X: a few groups of rows, each row roughly a mix of its group's hidden directions; some rows fit no group:
X (152 x 14):
[[-30  -3  36  -6 -11   3 -28   4 -13 -40   9  13   0  -7]
 [ 35 -16 -12 -22  -3  -4 -30   7 -13   5   7  14  17  38]
 [  0  28  13  12 -21 -28  20  13  13 -22  11  27 -14 -26]
 [-15   0  19  24 -11  -1   7  -5   9 -11  22  33  17 -42]
 [ 14  -8 -54  -8 -27  -8 -21 -20   7  -6  -1  -4  15  -5]
 [ 36   7 -20   4 -20   1 -16 -18  23   9 -27 -25 -23   5]
 [-10  31   2 -27 -17  15  10 -18  26 -27 -30   3   6  10]
 [ 28   6  -2  -9  -6 -20  25  34   6  32  20  -1 -25   7]
 [ -3  12  -3   3  23   2  13 -35  -4  12  -7  21  20  46]
 [  6  -6 -14  34 -15   1 -10 -16  19  -4 -46 -24   4  14]
 [  9   3 -21  16   1  17 -24  10 -32 -24  31  -1  22 -19]
 [ 19  -9  16 -26 -33  21  16   8  25  20 -10  24   5  14]
 [ -2 -14  -5   3  -3   0 -20 -11 -52 -31   9 -17  -4  21]
 [ -2  14 -55  13  19   6 -14   9   4  22   8 -20  11 -10]
 [ 36  27 -18  20  21  15  10 -15  -9  -3 -26  13 -17 -17]
 [  7  10  -2 -21 -26  48  17 -18  13   2  -3  -1  22  19]
 [ -9 -25   9  18 -23  11 -13 -33   5  16  16  -2  27 -31]
 [ 13 -11   7 -18 -32  22   0   9  -7 -31  27 -10 -29  16]
 [ -2   8 -15 -34  23  14  37  -3  -1  17  32  -4  -7  16]
 [ 24   5  25  11 -11  10   5  -6 -32  -7   4  -7  13 -48]
 [ 15   8  -6  25  -4  10  15  25 -23 -24  28  12  10  34]
 [ -4 -19   1  -3   5   0 -24 -21   5  22 -14  -3 -12  55]
 [-11   3  -3 -27   7 -11   4 -14   4 -38 -43  18  19   5]
 [  8  -6 -25  39 -21  17  -7 -26  20   6  -9  18 -25   0]
 [  7 -13   7  -4  28 -45   2  -8  26   3  -9 -27  21  12]
 [-41  -4   2 -19   8 -19 -40  -2  -6  13  13 -22  16   1]
 [ -1 -35  20  16 -31   5 -10 -13 -24  -6  26  26  -2 -13]
 [ 29  26  12 -29 -17  -2  -5  44  -1   3  -5  -6 -17  -7]
 [ 21  31 -11   6  -4 -37  33  14   0  17 -14  -4  -8  21]
 [  2 -28   2  13  -2  17 -26 -17  24  21 -43   8   8   1]
 [  4  -4 -22  46  -6   3 -14 -38   9   9 -23  -5  -6 -12]
 [ -7 -18  -8   6 -28  -7  11 -24 -11  14 -31  18  38 -14]
 [-27  11   9   7  -1   6 -26 -20   7 -40 -32  -1  19  -9]
 [ -1 -26   6   8  32  -7 -13  20   7  48  17  -8  -7  -9]
 [ 44  -1   9  28  -4  22  -8  -3  33 -21   5 -11 -14   0]
 [  4  24  15  -1 -27  -5  15   9  46   0 -18  21   9 -19]
 [  5 -42  11 -38  -4   7  -6  -7   5  37   7  -6  16   5]
 [-41  -5  15  21  -1   1 -32 -11 -11  -8  13 -30   8  20]
 [-35  -7  -7 -15  12  15 -22  40 -15  18  -3  15  15  15]
 [ 60   4 -18  -1  -8   1  -9  -6   9  -8   3 -27 -15   3]
 [-14   1 -17   2   7 -32  -7 -16  15  -8 -30  24  26 -30]
 [ 39   1 -23  35   2  13  23  -9  22 -24  -7   4  -6   7]
 [-19  -5  33 -26  17   4  -9  30 -18  27  -4  22   7  15]
 [-16  19 -21   8 -16  -9  22  13 -35  22  -7 -11  26  23]
 [ -7 -13  -8 -22  29 -42   8  -1 -12 -25 -24  20  -2  -1]
 [ -6  16  27  10  28  14   0  36  12   7 -32   7 -24   2]
 [-15  -8  23  20  30 -20  41   7  15   2  -7 -21  16   2]
 [-22  -3 -45 -13  -1  -8 -29 -10  -3   0  33   1  13  18]
 [ -7  34 -26  10   5 -25  30 -18  -9   1 -21  -2  28  11]
 [-13  -8  11  -3 -25 -11  10 -22  49  -4   0 -15  24 -18]
 [  3   1  -8 -11  14 -11 -26 -11 -28  36  29  -2  31   6]
 [ 56  18  -6   1  23 -13   4  -7   0  16  -7  14   4 -21]
 [ -6   9 -22  27  -3  10  14 -15 -11  38 -24   3  22 -28]
 [-13   3  -2   0  16 -16   6 -44  46  -3   5  10  14  -9]
 [  6  29  -6  -4  27  -5  16  44  -3   5  21 -20  21  -4]
 [ -5  13 -15 -11  14  -8 -26  10 -46  32  17  11  -8   8]
 [ 17  35 -25  15 -10 -31  21  -1  -6 -30 -18  -4   5  -9]
 [-38 -10   8   8 -34   3 -11  27   1  13  12 -20  -9 -27]
 [-29   2  16 -21 -26 -21  12   4   1   5   2 -18  42  16]
 [ 20  13 -27  32  17 -13 -15  15  -4   6 -33 -23  -9  12]
 [  2  -2  -7  -6  25   5 -15  16  -5  15 -13 -12 -44  38]
 [  7   8   3 -21  48   1  12 -15   3   1 -22   8 -11 -36]
 [ -9  14  -8 -10 -30  36 -20   8 -21  -5   1  23 -22 -25]
 [  8  15   8 -30   3  -9  37  33  22  17  19  14   6  -7]
 [ -4  -9  -7 -13  59  -5  -1 -13  -6   5   2  17 -14  25]
 [-15 -20  16 -10   3  -8 -36 -25  38   4 -12  -6 -24  -5]
 [ -6  27  -5  28  14  -2 -37 -18 -10  12 -12 -13   9 -34]
 [ 16  15  23  22 -14  14 -21 -13 -21 -18   1 -24  -7 -37]
 [-34  13  -5   2  38 -23 -15  15 -21  -5  24   7 -13  14]
 [ 36  -3  51   5  22  -6  17  13 -12  -9  -1   4   4  -4]
 [-46 -29   9   7 -16  -7  -9   0  20   4  19  -3   2  31]
 [-19  10   1 -17 -40  31 -21  -1 -18   2  -2  13 -23 -21]
 [ -2  -8 -21  48   0   8 -14 -41   1   8 -10  -6   1 -17]
 [  0 -24  10 -17  -7  11 -38  -4  -7  -4 -37 -17   6  28]
 [ -4  29  10   8 -29   7 -32   3   5 -13  -8 -44   9   2]
 [ -4  19 -11  -2  -8  11  11  21 -42  38  -4  -9   8 -24]
 [ 37 -12  -2 -17  -1 -11 -20   3   4 -10 -14  37   5  34]
 [ -3   0 -13 -12   9   1  36   7   7  12   1  56  -3  13]
 [ 21   7 -11  25 -13  14  30 -16   5 -14  -2  15  24  38]
 [ 13 -12  -4  -3  -9   0  -7   7  11 -32 -22   6 -33 -44]
 [  8 -15   4  -2  -4  -4 -27  21 -46 -12  13 -24  -9  25]
 [ 11  -8 -33 -31  12 -13  29 -26 -21  -2   1 -14  18  11]
 [ 32   5  -9  35  18  13  -5  22   3 -14 -37  13   8   2]
 [ 24 -16 -17 -30  29  -2   0  10 -25   3  24  30  -8 -13]
 [ 12  -9 -18 -13   9 -16 -20  20   1  16  22 -15 -18 -45]
 [ -7  13  34 -17  20  24   9 -26 -12   8 -15  22  20  22]
 [ 14   0 -17  -9  30   5   2   4  -4  23 -25 -15 -26 -41]
 [-32 -12   1 -35   0 -20  13 -16 -11   4   0  25  28  23]
 [ 33  14  -5  14  22  -8  12   6   7 -53  -3   8  -9   1]
 [-26  15   3 -15  34  18   1  -2  16 -10 -12  17 -37  22]
 [  2  12 -24   2  26 -21 -14   5 -14   2  -7 -51  17   0]
 [  8   9  26   2  41  30   5  13 -15  -6  32  17  -2  -7]
 [-10 -15  -7 -35  10 -16  25  16  21  -4  11  29  -5  31]
 [ 11  18 -13 -42   7 -13  45  12  -6 -11  10   7   0  15]
 [ 13 -11  -6 -30  -5 -19 -12  19 -29 -25 -34   4 -19  10]
 [-10  -2  18   4   5  15  12  20 -18   2  56  18 -12  -7]
 [ -6 -16 -22 -13  17   4  -8  -1  -5  32   3  10 -27 -45]
 [-57  -5  10  -8   2   5  -8   3 -21  21  11  20  15   9]
 [ 26 -12 -15   9   4  21  15 -23   0 -12 -34  28 -16  22]
 [-12 -13   7  -4 -19  -6   6 -34  50  -6  -9   4  12 -22]
 [ 20 -12 -11 -13  19  13  22  15  24  48  -4   7   0  12]
 [ 21   9 -39  27  -1  -7  -6 -23   3 -16  10 -21  14 -28]
 [ -5  -2  36  11 -25  24 -12   2  28  11  27 -18  11 -18]
 [ -1   4   1  37  -2   6 -37  -4  -1 -12 -19 -44   5  -1]
 [ 13  33 -24  -8  23 -22  34  20   8  10  10 -10 -19   5]
 [ 17   9  -5  25  31  -9 -18 -10   7  29  -3 -25   5  35]
 [ 17   4  15 -32   1   5  42  12   0   7  22  24 -23  -9]
 [ 12   2 -36   8  21   7  17   9  -1  43  -5  17  18  19]
 [ 41  -2 -10 -19  13   1  27  24  25   4   1   0 -23  22]
 [-14  -8  18  19 -29  14  11 -31  -9 -12  24 -17 -16  28]
 [-21  23  -3   9  13  -1  16  -9  -4 -20  31  -3  33 -35]
 [  4  28 -14  11   0  10  10 -12  48  17 -33  -3  -2  -5]
 [ 48   5   3 -14 -11  22  -7  -9 -12  13 -34   2 -10 -20]
 [ -5 -18   2 -20  12 -13  -1 -25  15 -36 -29  29 -16   7]
 [ -2 -15 -26   8 -38 -15  -1  26 -11 -31 -16   3 -22  -8]
 [ 25  -8   5  37   4  14  13  11   5 -17 -33  21   4  29]
 [ 17  -4  50  -3  -7  15   7  15 -32  10 -11  -5   8 -24]
 [ 16   3  -8  14 -17  13 -58 -10 -24  -6  -6  -3  10   4]
 [ 34  10 -20  21  33   7 -22  15 -12  21  -3   9  17  17]
 [ -4  23  -1  -2  29  16  15  38 -13 -18  18   0  33   0]
 [ -7  -1  30 -44  -4  -5   7  34 -10 -19  19  13   7   8]
 [-53  -2   2   0 -30  14  17 -17  -6 -12  12  10 -11 -14]
 [-23  21 -11   7  30 -20  -2 -17   9 -29 -28  11 -26  -4]
 [ 12  12  -2  -7  26 -32  11   7  31  11  43 -11   0   5]
 [ -9  -8  -1 -17  21 -12 -45  -4 -17  17  22  19 -24  12]
 [-23 -16   6 -16  33  37 -17  -2 -11  14  19 -15  -6  21]
 [ 12  -9 -40 -35  -2   0  24  14   0  27  26  -1   9   1]
 [ 21   8  40   2  -3  20 -10   9  -9   2 -24  29 -26  18]
 [ 25   2  -8  32  11  32  11   8   7 -15   2   8 -29 -32]
 [ 30  10 -25 -33  14  -8  18   8   4  12  29  25  -8 -12]
 [-15 -20   3  -2 -46  21 -28   4 -20 -12 -23  -7  12  -3]
 [-38 -23 -18  27 -10  24  18  15 -13  11   0  15 -21   5]
 [-21 -23  43  -9 -22  -5 -25   1  -2 -19   6  25  -1 -13]
 [ -5  -1   0  23 -10 -12  14 -22   4 -30 -15  46  -6 -21]
 [ -1   0   9  -7 -47  -3  -1 -28  20  -5  11  23  32  -6]
 [-21   3 -29  -5  14 -17  12   0  -1  21   3  -8  33 -40]
 [-28  31  15  10  18  18  22 -22  -8  -4 -24  22   3 -19]
 [ -6  15  23  -7 -12  28 -15  -2 -44  18   0  28   2  15]
 [ -7  12  -6  34   1  -5 -24  -5 -12 -40 -32  -1  18  -9]
 [-15   9  29  30 -21  38 -20   4  19   4  15  11  -5 -12]
 [  1  22 -17 -28   6 -11   7 -11  11 -22 -47 -10   4  20]
 [ 22  27  21  20  33   7 -18  -2 -10   6  29  -5 -22  14]
 [ 23  11 -12  44   6  29  17   3   5 -20  -1  11 -22 -13]
 [-26  -7   0 -12  -5   7  10 -35  -4  13 -41  26   2  19]
 [-10   3 -23 -16  -9 -17  -6 -24  16  37  -1 -41   1  -5]
 [-13 -10  -9   7   6 -10  -9 -27   7 -25   4  37  -7  42]
 [ 14 -23 -27  -2  11 -22  -7  16   7  16  -8 -39 -12  28]
 [ 25  19  -8  -6  14  -5 -32  -5 -22  44   8 -14  -1  16]
 [  4   2  -9  -1   8 -23  31  32   4 -39 -12 -29   9  -4]
 [ -8 -16  33 -33  -5   6  -7  31 -11   5  32  -8  18  -8]
 [ -9 -19  28 -17 -34   0  -7  -7  38   0  -4 -22  15 -17]
 [ -9  24  14 -31  12 -15  26  33   1 -22  18  20 -10   1]]
which group is each row in? (one row of each group first):
[ -3  22   3  27   8   9 -13 -27 -26  16  36 -23   3 -15]
<20>
[  1   7  29 -15 -18  11   1  27   4 -12   3  30 -36  23]
<68>
[ 32   3  25  -9 -14   3 -10  -2  29   0  31 -17  26 -19]
<58>

[  8  16  -5   3  14  -4  30   6   8 -21 -41 -19  -4 -35]
<58>
[ -3 -20  20   3   2  -2 -41  -2  24 -23  27  10 -25  11]
<58>
[  7  -8   1 -10 -29   4  23 -32  -4  -2  41 -14 -19  19]
<20>
[-33 -26   6   8 -30  17  26  -9  25   6  13   9  22   4]
<58>
[-20 -26  -4 -36 -31 -24  -1 -20   0  -9  15 -12  19  -6]
<20>
[-32  10  11 -17  29 -26  14 -24  19   0  -2  -5  29  14]
<58>
[-16 -11  17 -13   1   6  15  -6  -8 -10  30  37 -41   6]
<68>
[ -6 -23 -12   0  -5  41  -2 -50  -7   3  -1   0  16   9]
<68>
[-17  11   2 -24  15 -13 -16  -4 -10  55  -5   7  14 -15]
<20>
[-15  -6  24   1   7 -16  41  -8  -5  -7  24 -21  12 -32]
<20>
[ 24  -7  -5 -27 -18   4   3  28  25  -7 -32 -21 -23  -7]
<20>
